A single turn carries every row of the set below to another of its rows. Some are shown first; where does it send the rows asked next?
Lates: [  2.5   6.5  -3.3  11.8  -9.6   9.3  14.5  -1.8   4.4 -24.2  -4.3   5.8
  -4.3  -9.6 -14.8   2.0 -21.2  -6.4  30.3  -6.6   3.5   2.8  11.0 -21.4
  17.3  17.0 -17.0   5.8  11.4  28.1 -19.3  12.4 -14.8   4.6  -7.4 -12.6
  -0.2   4.3   2.5 -20.1  -3.3 -12.3  16.7  10.5  -6.7 -35.9]
zav: [ 16.1   1.3  -7.7  -0.7   3.9  11.0   1.5  -1.2   6.2 -11.7  16.2  -0.5
   1.9  -0.5  -5.3  -1.1  -8.2   6.8  27.4   4.7  -5.9  12.8  22.7 -24.3
  12.9 -16.8 -15.0   4.8   6.7  19.4  -9.9   4.8  -8.4  -3.4   4.2   5.1
  27.1  -0.6  -8.6   2.1   6.6 -11.1   2.3   1.3   1.3 -28.5]
Nepum: [ 10.1  20.1 -33.9   8.9 -11.4  -0.8  -1.3  -6.5  -4.5  -8.5  -0.1  -4.5
  -1.9 -10.1 -10.7 -13.7 -11.0   5.0  33.0   2.0 -10.2   2.4  12.1 -22.2
   4.3  16.7  -5.1   3.5  12.7  19.2  -7.9   2.5  -2.3   4.4  -8.9  13.2
 -12.9   0.3  -7.9  -5.5  -8.4  -8.3  -6.6  -9.5  -7.5 -29.4]
fer: [-11.2  12.2  12.5  -3.3   1.6  14.4  24.0   3.3   5.3  -2.7  -9.4 -21.0
  -6.5 -10.5  -5.2 -10.1 -15.0 -15.6  17.3  -3.0 -17.2   3.1   2.9 -28.0
  -8.5   2.8 -18.5   3.4   3.1  30.5  -4.0   2.5 -18.2  -9.2 -11.3 -10.5
  -6.1  11.3   0.2  -4.7  -1.0  -7.9   7.7   3.3   6.9 -18.1]
lokuz: [  8.7  10.3 -10.4   0.8   4.7   4.0  -3.0   5.3   9.2  -6.7   4.1 -16.2
   3.8 -16.9  -8.2 -12.6  -8.2   7.2  13.3  13.8  -5.9  19.6  12.2 -29.7
  -0.2  -4.3 -12.4   5.9  13.9   9.9 -10.9  10.4 -23.8  -6.0  -8.7  -0.8
  -6.3  -8.8  -6.3 -17.3  -5.1 -15.1   9.9  -2.0  -8.8 -27.8]
meri: [  8.2   8.9  -1.6   5.2 -14.4   6.4  15.4   0.2   8.9  -2.8  12.4 -16.3
  -6.5  -6.7  -1.8 -16.6 -12.6 -19.4  35.1  -8.5 -14.5  -2.0   6.9 -22.9
  14.7  17.4 -12.2 -11.2   5.9  30.7 -16.3  -5.2 -19.4 -10.1   6.3  -2.2
 -16.4  26.8   4.9  -6.2   7.5  -7.9 -14.0  -1.9  -0.6 -19.8]
kebab: [ -6.6  11.9  -1.9  -4.8  14.6  -5.1  -6.7  11.8  -7.5 -26.1   1.4  -9.8
  -4.3  -3.0  -6.4 -10.9 -13.4  -3.0  34.5   0.6 -13.8  -4.7   4.6 -22.6
   1.8   2.8  -5.3  -7.0  -4.0  18.5   5.2 -20.9 -11.9 -19.7 -14.8   7.1
  -1.4  25.2   9.6   2.7 -10.0 -10.6  16.5  -5.0   4.0 -32.3]
napu: [ -1.2  16.6   3.6   3.2   6.5  -7.8  -2.2 -17.8   8.0  -2.5   8.4  -1.1
  -6.8   2.5 -16.8 -16.0 -13.7  -2.9  26.0 -15.0 -26.4  20.0  14.5 -23.6
  11.6   2.0 -17.1  -2.8  -3.5  31.2   0.7 -18.9 -20.2 -11.5   5.3 -10.7
  -7.5  15.0   6.4 -10.3   9.1 -16.3   7.8  11.4  -1.8 -19.3]
kam: [  8.1  17.0 -14.1  14.7 -11.6 -10.5  -0.7  -9.1  22.3 -13.5   4.8  -1.6
   9.5   3.7 -19.9 -16.7 -18.4 -11.1  40.7  -3.3   4.4  12.1  -3.9 -22.9
   8.7   2.0  -4.8   7.0   0.2  25.3  -8.3  -9.4 -26.9  -3.6  -2.0   2.4
 -10.2   6.9  -0.3  -0.4 -10.8  -5.8   5.3 -18.5  -7.0 -25.1]
fab: [-11.2  22.6  -1.1  -9.7 -19.1   4.8  16.3   0.7  25.0 -16.5  14.7  -4.6
  13.2   0.5 -19.4 -14.2  -7.1 -10.0  26.1 -14.8   1.1   9.0  -3.3 -22.9
  11.1   7.2  -5.9   0.8   8.5  21.2  -7.5  -2.1  -2.4  -9.8  -2.9  11.2
  -2.4  -3.2  -0.8 -16.8 -12.0   2.5   8.1  -9.1   2.9 -34.8]
zelo: [ 21.6  13.5  -6.4   1.7   8.5   5.8  13.2   2.3   9.6  -7.4   9.3   2.5
   2.5 -30.5   3.2  -0.6 -13.2   3.4  23.3  -4.9   0.8   4.1  13.0 -20.8
   1.9  -4.2  -4.8  -6.8  -2.4  23.9  -0.2   2.5  -2.5  -0.4  -2.4  -1.1
   8.7  26.7  -6.4   3.7  -5.8  -1.3  11.6  -1.5  -0.3 -37.1]
ripid: [  8.0   1.0 -11.0   8.3   2.9  27.0  12.2  -3.8  23.5 -15.5   6.4  -3.0
   0.0  -6.1  -6.4   1.2  -2.2   8.6  25.0 -14.5   0.1  -3.0  19.3 -24.8
  -7.1   1.6 -12.2  11.6  15.3  34.7  -8.7 -13.9 -13.7 -12.9  11.2   0.3
  11.2  22.1  -7.7 -10.6  12.1 -13.5  -2.3 -10.4 -13.7 -29.5]
Lizer: [ -6.1  18.5  -5.4 -26.6  -5.9   7.0  -2.0  -2.9  -6.5  -3.9   3.5   1.3
  -9.2  13.8 -13.0   3.4  -5.2  -3.5  19.9  -6.8  -7.3  -7.2  18.3 -27.9
  11.2  10.5  -3.5   1.0  21.7  31.5  -2.2 -18.4 -10.6  -7.2  -8.8   6.5
   2.0   6.5   3.0   2.1  -9.9 -11.5  -1.1  -1.6  -2.7 -20.4]
sosu: [ -4.7  12.8  -6.5 -23.4 -10.2   5.5  -3.2  -6.2  -5.5  -1.3   0.3  -1.2
  -9.0   7.5 -13.0   9.5  -2.1  -6.3  20.1  -2.3 -13.6  -8.4  16.1 -20.9
  14.0   4.9  -6.2  -1.4  17.7  27.2  -7.4 -19.5 -12.1  -3.5  -4.5  10.5
   0.1   8.5   2.3   6.5  -7.5 -12.9  -2.0   1.7  -3.8 -19.5]
Sazog: [  2.4   8.3 -17.1   2.9   6.6   5.7   8.5  14.6  13.5 -24.6   5.1   6.2
  -1.1 -10.8 -12.9 -19.7  -3.9  -8.3  14.9  -2.5   6.2   1.0  22.2 -19.9
  -5.6  16.2  -7.0  13.1  20.2  20.7   5.4 -10.2 -20.0 -18.3   3.4  -0.5
   8.7   8.5  -7.9   6.5   0.8  -2.8   9.6 -18.8 -14.6 -30.1]
Sutin: [ -8.6  13.3  11.9   1.1   7.3  -8.7   8.5   7.1   5.7  -4.7  12.8   7.2
  -3.1  -8.1 -12.2  -0.1   1.4  15.5  25.0  -7.6 -10.2  -7.0   7.2 -37.9
   5.1   2.6  -1.0 -14.9  23.2  23.3  10.3  -8.6 -17.0 -12.5   4.0   0.1
   5.6  17.8   4.8  -5.2   0.3 -10.1   1.8  -9.3   6.6 -32.4]
vev: [-13.4   5.5  -7.0  12.7   3.2   6.0  11.2   1.7   9.7 -22.7   6.3   6.0
  -5.3  -9.8  -0.7  -2.4 -17.9  -3.6  44.9  -9.8   7.0  14.3   9.4 -23.6
  18.9  13.5  -7.9   7.7   4.8  24.7 -10.3   8.1 -25.8  -2.4  -1.9 -11.7
   0.6   2.5   2.0 -15.1  -9.9  -7.6  -0.7  19.2  -3.6 -37.1]
Gos: [  8.5  19.4 -14.6  -7.9   9.6   5.0   5.4   6.2  11.3 -25.2  16.2  11.7
  -1.0  -8.6 -12.7  -6.5 -18.0  -7.5  17.6 -10.5  -8.7  -6.4  17.0 -31.5
  -2.4  17.6  -4.3  15.1   8.3  17.9  -4.4  -9.6 -11.2 -18.8  13.1  -2.9
   3.0  -1.7 -10.6   3.7   6.8  -9.1  -6.2 -20.2 -14.0 -34.0]
Mek: [ -4.5  12.8  -6.6  -2.8  10.8  -4.3  -7.6  11.1 -10.4 -26.9   4.1  -5.8
  -6.6   2.1  -7.6 -15.6 -15.8  -5.0  37.4  -1.8  -9.9  -3.0   8.2 -28.4
   3.6  12.5  -0.6  -6.9   1.7  20.9   4.7 -19.4  -9.1 -16.8 -19.1   1.7
  -2.1  26.5   8.1   6.3  -7.9 -12.9  15.8  -7.7  -0.4 -28.2]
sinor: [ -2.9   5.4   0.7  19.0 -17.4   7.9  -6.1  -2.2  17.6 -21.3  16.5   8.3
  -5.6  -5.2 -16.9   3.0  -7.2   5.4  34.4 -16.1   8.9 -14.6  -3.8 -23.1
   9.7   5.9  -6.8  12.6   4.2  36.4 -16.4 -12.2 -14.6 -15.1   1.6  -1.6
  -7.3   9.1   4.8 -16.2  -4.9 -15.1   8.4   1.8  -8.2 -33.1]
siso: [-14.1   8.1   3.6  -9.3   4.2  18.6  23.4   0.7   6.9  -1.9  -8.1 -22.5
  -5.3  -2.8  -7.5 -14.4 -11.7 -12.1  19.8  -6.1 -13.3   5.1   4.2 -27.7
  -9.5  -5.3 -19.3   1.8   4.6  29.8  -6.6   1.8 -11.5  -7.4 -10.7  -7.3
 -13.7   8.4   0.3  -2.0  -5.4  -9.8  10.7   1.1   4.0 -17.8]
dil: [  8.5   2.9  -2.2  12.8  13.3  22.9   5.0  -2.7  23.9 -27.7  10.8  -3.9
  -4.7 -12.1  -1.9  -2.7  -9.2   6.4  29.7 -14.5   0.5  -1.8  17.6 -30.6
  -8.0   0.5 -11.2  12.1   3.9  25.2  -5.3 -11.7  -2.7 -18.3  13.8  -1.1
   2.8  23.0  -0.7 -12.3   8.5 -10.4   0.1 -10.9  -9.3 -32.6]
meli: [ -9.4  -4.4   3.0  16.5 -10.9  15.9   3.2   9.0  21.3 -20.8  11.3  -0.7
  -4.1  -6.8 -14.7  -2.3  -6.0  -1.5  36.4 -12.6  12.1 -12.4  -5.8 -29.3
   2.8   7.8  -6.9   9.8   8.0  31.0 -19.0  -7.4 -13.9 -12.1  -2.6   4.2
  -2.8   6.4  -1.0  -8.8 -15.9 -20.4   1.5   4.4  -4.3 -32.9]
nerag: [  9.3   4.7  -5.4  -2.8   7.4   7.9   5.2  -2.7   0.8 -12.9   3.4  -2.3
 -12.3  -3.2   0.3 -14.8   0.4   6.8  35.5   6.5 -11.5 -13.3   2.3 -37.0
   8.7   2.0  -2.3   2.9   6.8  19.2 -15.4  -9.1  -4.9  -3.9  -5.8   8.4
  -1.7   1.3   1.0   9.2   0.9 -16.5  18.4  -5.7 -17.8  -5.7]
fak: [ -1.7  29.6 -12.2   4.5   3.0   0.9   8.5   6.2  -2.3 -20.6   8.8  -3.4
  13.1  -5.9 -16.0 -16.8   0.4   8.1  34.9   8.2  -3.0   5.4  22.1 -19.5
  12.1   9.2  -7.9  -3.7  12.5  17.5   1.8  -2.4 -10.5 -17.2  -9.2   8.5
  -7.5  -1.6  -1.1 -18.2  -9.5  -6.6  -6.2  -4.8   8.3 -44.5]
zose: [ 13.7  25.7  -9.6   3.4   4.6  -1.3   7.4  -2.9  18.3 -12.5  15.6  -2.5
  -3.8 -31.9 -13.9 -10.7   3.3  -1.2  17.3   1.4 -24.3  13.0   6.5 -19.9
  11.8  11.8   2.4  -0.2   3.6  19.0  -4.9   8.8 -16.3  -4.2  -5.5  -9.2
  -7.6   9.3  -8.9 -15.3  -0.2 -10.4  -7.0   4.7   2.8 -30.2]
zit: [ -2.9  13.8   6.3   5.6   2.2  -4.3  -1.0 -13.0   7.2  -3.7   3.9  -5.4
  -8.2  -1.8  -8.9 -15.1 -15.6  -4.8  23.2  -9.5 -25.8  20.2  16.6 -23.6
  12.7   8.3 -19.6   5.5  -3.8  28.3  -2.3 -17.1 -25.0 -12.0   3.8  -7.8
  -0.7   7.7   7.0 -12.1  10.4 -13.0   9.1  16.3  -7.6 -15.0]
zife: [ -1.0   7.6   2.7   0.4   4.5   6.0   7.4   4.0   8.7 -10.4   9.4 -10.7
  -4.6   7.9  -2.0 -21.3 -19.0   0.1  25.5  -2.2 -13.1   6.4  12.1 -20.7
  -2.6   0.3 -20.0   5.0   9.9  40.4  -7.0  -5.2 -22.5  -9.8   1.2  16.2
   0.0   0.6  21.1 -35.7 -11.1  -3.8  13.6  -4.3  -3.1 -25.8]

zife goes to nerag
zav goes to kam
Now find these:
napu goes to kebab
dil goes to meli
Nepum goes to zose
Lates goes to Gos
zit goes to Mek

